In the data rows, 128 means zero.
Some points:
Array([142, 099, 141, 099, 120, 131, 064, 049, 058, 110, 089, 097, 118, 115, 133, 139, 110, 170,
       104, 073, 120, 131, 130, 051, 127, 164, 112, 116, 142, 158, 106, 158])
Array([138, 085, 008, 174, 147, 093, 123, 102, 148, 159, 064, 124, 102, 177, 111, 114, 166, 094,
       095, 090, 112, 123, 088, 177, 098, 072, 069, 156, 147, 068, 133, 138])
Array([138, 117, 070, 131, 115, 113, 099, 117, 125, 105, 121, 108, 154, 165, 158, 144, 174, 102,
       140, 074, 169, 053, 150, 159, 143, 083, 163, 129, 135, 113, 148, 139])
Array([136, 162, 167, 105, 125, 234, 109, 205, 140, 088, 188, 120, 152, 146, 171, 132, 122, 117,
       069, 108, 255, 227, 176, 077, 037, 157, 146, 139, 035, 116, 128, 197])
Array([176, 119, 173, 131, 139, 151, 080, 129, 183, 143, 019, 187, 083, 131, 153, 193, 181, 092,
       162, 131, 127, 172, 157, 175, 168, 092, 094, 173, 143, 100, 085, 131])
Array([146, 136, 138, 154, 139, 158, 097, 137, 047, 067, 112, 080, 097, 126, 105, 125, 114, 148,
       147, 071, 218, 146, 101, 097, 120, 159, 199, 093, 162, 146, 141, 085])
Array([170, 063, 169, 095, 183, 158, 213, 118, 122, 132, 135, 128, 154, 077, 142, 131, 091, 158,
       071, 028, 166, 078, 000, 157, 082, 149, 175, 143, 066, 141, 084, 073])
Array([076, 115, 080, 102, 123, 201, 150, 193, 130, 118, 074, 162, 135, 171, 141, 132, 161, 115,
       146, 130, 078, 122, 169, 078, 149, 133, 085, 168, 182, 142, 127, 144])
Array([049, 114, 185, 139, 086, 181, 094, 104, 155, 134, 157, 136, 205, 162, 102, 100, 136, 115,
       107, 199, 205, 102, 165, 086, 116, 097, 126, 161, 160, 165, 131, 015])
Array([078, 119, 142, 051, 095, 127, 130, 121, 123, 120, 140, 090, 077, 136, 148, 118, 158, 147,
       105, 231, 139, 117, 132, 148, 138, 086, 142, 057, 146, 134, 118, 168])
Array([100, 197, 063, 168, 139, 089, 133, 184, 099, 167, 157, 151, 088, 095, 146, 098, 065, 109,
       104, 179, 143, 113, 154, 128, 092, 167, 119, 141, 193, 135, 057, 177])
Array([141, 196, 186, 187, 183, 078, 084, 168, 138, 087, 138, 127, 113, 167, 127, 164, 113, 121,
       113, 083, 114, 048, 060, 125, 114, 099, 142, 107, 133, 188, 081, 152])
Array([121, 164, 182, 109, 127, 044, 137, 156, 216, 109, 170, 179, 124, 086, 121, 117, 144, 224,
       129, 060, 146, 097, 215, 172, 039, 197, 154, 063, 152, 050, 146, 183])
Array([140, 144, 087, 121, 166, 155, 112, 130, 098, 150, 134, 092, 126, 077, 109, 118, 066, 094,
       068, 122, 112, 116, 120, 036, 210, 066, 094, 145, 128, 095, 118, 089])
Array([168, 134, 126, 122, 187, 208, 131, 198, 107, 072, 144, 116, 123, 170, 045, 063, 133, 089,
       121, 055, 078, 138, 128, 108, 153, 207, 181, 143, 098, 153, 147, 153])
Array([157, 234, 106, 195, 118, 110, 137, 140, 111, 075, 176, 173, 157, 127, 135, 153, 099, 202,
       122, 145, 142, 109, 099, 172, 126, 131, 054, 151, 097, 144, 187, 143])
Array([153, 159, 130, 083, 152, 171, 151, 224, 144, 136, 094, 127, 184, 118, 178, 146, 158, 195,
       106, 162, 140, 153, 120, 152, 143, 177, 125, 190, 150, 202, 147, 177])
Array([065, 094, 113, 191, 092, 134, 187, 199, 115, 081, 217, 086, 177, 099, 096, 084, 130, 063,
       089, 245, 151, 175, 088, 114, 207, 029, 083, 182, 000, 196, 068, 117])
Array([112, 161, 156, 121, 102, 089, 073, 110, 106, 154, 110, 139, 131, 196, 105, 156, 093, 140,
       152, 169, 050, 144, 095, 141, 147, 137, 181, 076, 094, 091, 169, 149])
Array([079, 169, 131, 079, 094, 043, 192, 053, 109, 080, 170, 066, 178, 077, 071, 143, 121, 057,
       126, 191, 119, 146, 131, 127, 184, 127, 084, 167, 057, 057, 068, 169])
Array([194, 071, 114, 093, 084, 117, 142, 090, 119, 113, 175, 113, 124, 103, 110, 102, 139, 075,
       138, 151, 111, 085, 128, 147, 147, 161, 095, 077, 133, 195, 065, 174])
Array([152, 098, 091, 113, 146, 023, 117, 124, 107, 194, 039, 161, 179, 053, 092, 139, 134, 129,
       243, 131, 140, 185, 146, 210, 015, 123, 046, 028, 087, 110, 182, 103])
Array([121, 108, 078, 139, 161, 133, 132, 107, 159, 041, 107, 085, 152, 158, 145, 105, 102, 108,
       124, 172, 113, 097, 193, 106, 173, 134, 076, 090, 124, 139, 140, 111])
Array([169, 077, 211, 119, 194, 220, 130, 061, 106, 158, 102, 122, 168, 141, 193, 118, 120, 172,
       134, 141, 134, 189, 186, 125, 162, 147, 121, 115, 182, 071, 131, 118])
Array([103, 205, 173, 123, 125, 177, 138, 192, 133, 226, 164, 070, 115, 091, 074, 094, 141, 125,
       124, 135, 149, 096, 129, 101, 175, 113, 101, 088, 131, 094, 166, 172])
Array([125, 117, 138, 191, 097, 121, 214, 097, 122, 094, 133, 106, 103, 211, 120, 140, 152, 166,
       117, 123, 116, 168, 058, 081, 116, 096, 124, 127, 166, 125, 104, 159])
Array([183, 127, 125, 047, 121, 091, 148, 137, 126, 171, 078, 173, 100, 131, 082, 141, 083, 088,
       094, 139, 174, 135, 127, 083, 154, 063, 142, 129, 131, 140, 151, 151])
Array([151, 087, 166, 152, 094, 077, 106, 170, 153, 160, 170, 090, 093, 122, 181, 153, 103, 089,
       132, 093, 109, 161, 121, 081, 154, 134, 125, 146, 167, 175, 192, 070])
Array([143, 169, 168, 164, 081, 126, 136, 111, 092, 111, 117, 085, 157, 095, 165, 122, 190, 142,
       142, 162, 089, 102, 224, 187, 116, 086, 117, 137, 104, 101, 160, 151])
Array([153, 069, 131, 177, 093, 056, 147, 110, 112, 148, 155, 119, 067, 127, 118, 103, 033, 156,
       142, 131, 111, 117, 127, 186, 135, 167, 141, 223, 131, 123, 163, 170])
Array([169, 114, 163, 157, 109, 193, 191, 055, 178, 140, 112, 104, 168, 118, 112, 204, 162, 193,
       149, 150, 082, 107, 151, 087, 110, 119, 113, 130, 133, 213, 100, 122])
Array([133, 180, 133, 092, 091, 157, 073, 092, 128, 138, 086, 151, 137, 041, 134, 097, 094, 093,
       111, 153, 113, 085, 088, 135, 156, 178, 138, 125, 101, 114, 153, 134])
Array([164, 097, 099, 091, 091, 127, 072, 204, 146, 110, 175, 131, 095, 139, 117, 094, 099, 125,
       145, 158, 095, 178, 157, 127, 126, 104, 063, 053, 084, 122, 105, 130])
Array([099, 141, 099, 188, 089, 098, 225, 186, 167, 161, 040, 132, 093, 143, 127, 110, 175, 162,
       126, 069, 130, 167, 150, 143, 176, 121, 164, 131, 136, 140, 119, 137])
Array([065, 155, 163, 148, 120, 142, 137, 108, 111, 082, 084, 227, 136, 206, 124, 141, 140, 099,
       107, 175, 200, 038, 130, 115, 145, 156, 143, 085, 075, 102, 122, 150])
Array([137, 101, 084, 118, 094, 179, 191, 152, 146, 111, 064, 132, 146, 119, 137, 101, 082, 127,
       149, 131, 061, 154, 110, 155, 083, 046, 113, 088, 238, 106, 132, 184])
Array([120, 126, 096, 143, 134, 136, 063, 028, 211, 170, 122, 186, 159, 149, 139, 168, 092, 174,
       120, 099, 160, 199, 058, 106, 186, 136, 165, 129, 184, 105, 109, 109])
Array([059, 112, 094, 110, 160, 132, 132, 172, 140, 093, 193, 099, 212, 126, 088, 138, 165, 129,
       127, 070, 138, 156, 157, 170, 180, 114, 155, 132, 109, 128, 068, 041])
Array([154, 115, 166, 133, 197, 180, 087, 112, 120, 151, 152, 158, 162, 126, 116, 151, 125, 112,
       153, 124, 099, 116, 058, 203, 144, 157, 118, 072, 119, 161, 195, 092])
Array([184, 178, 147, 067, 122, 059, 183, 072, 105, 138, 211, 151, 073, 169, 157, 101, 134, 152,
       135, 102, 056, 170, 110, 085, 116, 142, 095, 170, 102, 090, 134, 128])
Array([056, 089, 152, 132, 111, 127, 150, 151, 139, 096, 168, 125, 058, 069, 087, 161, 140, 047,
       136, 098, 168, 140, 130, 164, 093, 158, 124, 142, 147, 138, 166, 125])
There is one direction along which these points spread out most. Take the direction at right angles to it along which they spread out most. Go by this last direction. How far along it is each point below, from 0 to 99? 50 is the average, and the first point above lies past it. One standard deviation of the points above along it is 16.
Array([128, 122, 140, 096, 102, 100, 132, 111, 140, 159, 054, 129, 127, 190, 170, 154, 116, 176,
       105, 147, 084, 182, 118, 195, 087, 177, 117, 179, 112, 114, 113, 053]) 47
Array([086, 044, 142, 114, 135, 057, 065, 096, 123, 158, 118, 107, 130, 184, 143, 143, 098, 148,
       206, 099, 148, 062, 071, 033, 021, 167, 184, 178, 084, 166, 141, 250]) 59
Array([080, 119, 164, 070, 187, 188, 146, 047, 088, 104, 145, 177, 075, 094, 109, 101, 153, 053,
       038, 116, 124, 145, 073, 117, 122, 129, 173, 107, 142, 142, 116, 039]) 70
Array([165, 140, 119, 110, 148, 067, 078, 185, 118, 138, 164, 087, 153, 148, 152, 126, 192, 139,
       057, 226, 143, 166, 131, 114, 127, 174, 164, 143, 146, 136, 163, 099]) 53
Array([059, 181, 083, 179, 151, 160, 150, 123, 116, 168, 175, 118, 116, 154, 138, 137, 136, 072,
       156, 067, 082, 105, 157, 159, 037, 092, 097, 154, 173, 165, 131, 068]) 47
Array([133, 126, 085, 167, 092, 103, 136, 070, 139, 082, 064, 165, 115, 118, 196, 078, 247, 109,
       167, 163, 163, 168, 174, 092, 161, 130, 095, 139, 212, 047, 129, 094]) 34
Array([161, 174, 127, 090, 142, 096, 119, 072, 155, 105, 117, 121, 098, 069, 135, 118, 133, 172,
       221, 117, 114, 151, 177, 144, 129, 149, 133, 136, 149, 210, 120, 137]) 45
Array([124, 114, 090, 102, 094, 178, 026, 164, 122, 178, 131, 149, 158, 101, 129, 117, 147, 162,
       146, 067, 089, 126, 165, 133, 145, 090, 160, 156, 134, 079, 119, 065]) 56
Array([115, 159, 170, 179, 139, 139, 157, 221, 137, 174, 181, 097, 083, 150, 123, 180, 077, 080,
       164, 077, 143, 034, 109, 170, 177, 103, 179, 121, 154, 122, 130, 070]) 61
Array([154, 033, 063, 168, 192, 102, 109, 073, 097, 168, 124, 170, 097, 067, 120, 122, 089, 204,
       148, 198, 078, 034, 138, 091, 063, 133, 218, 096, 044, 062, 119, 161]) 40
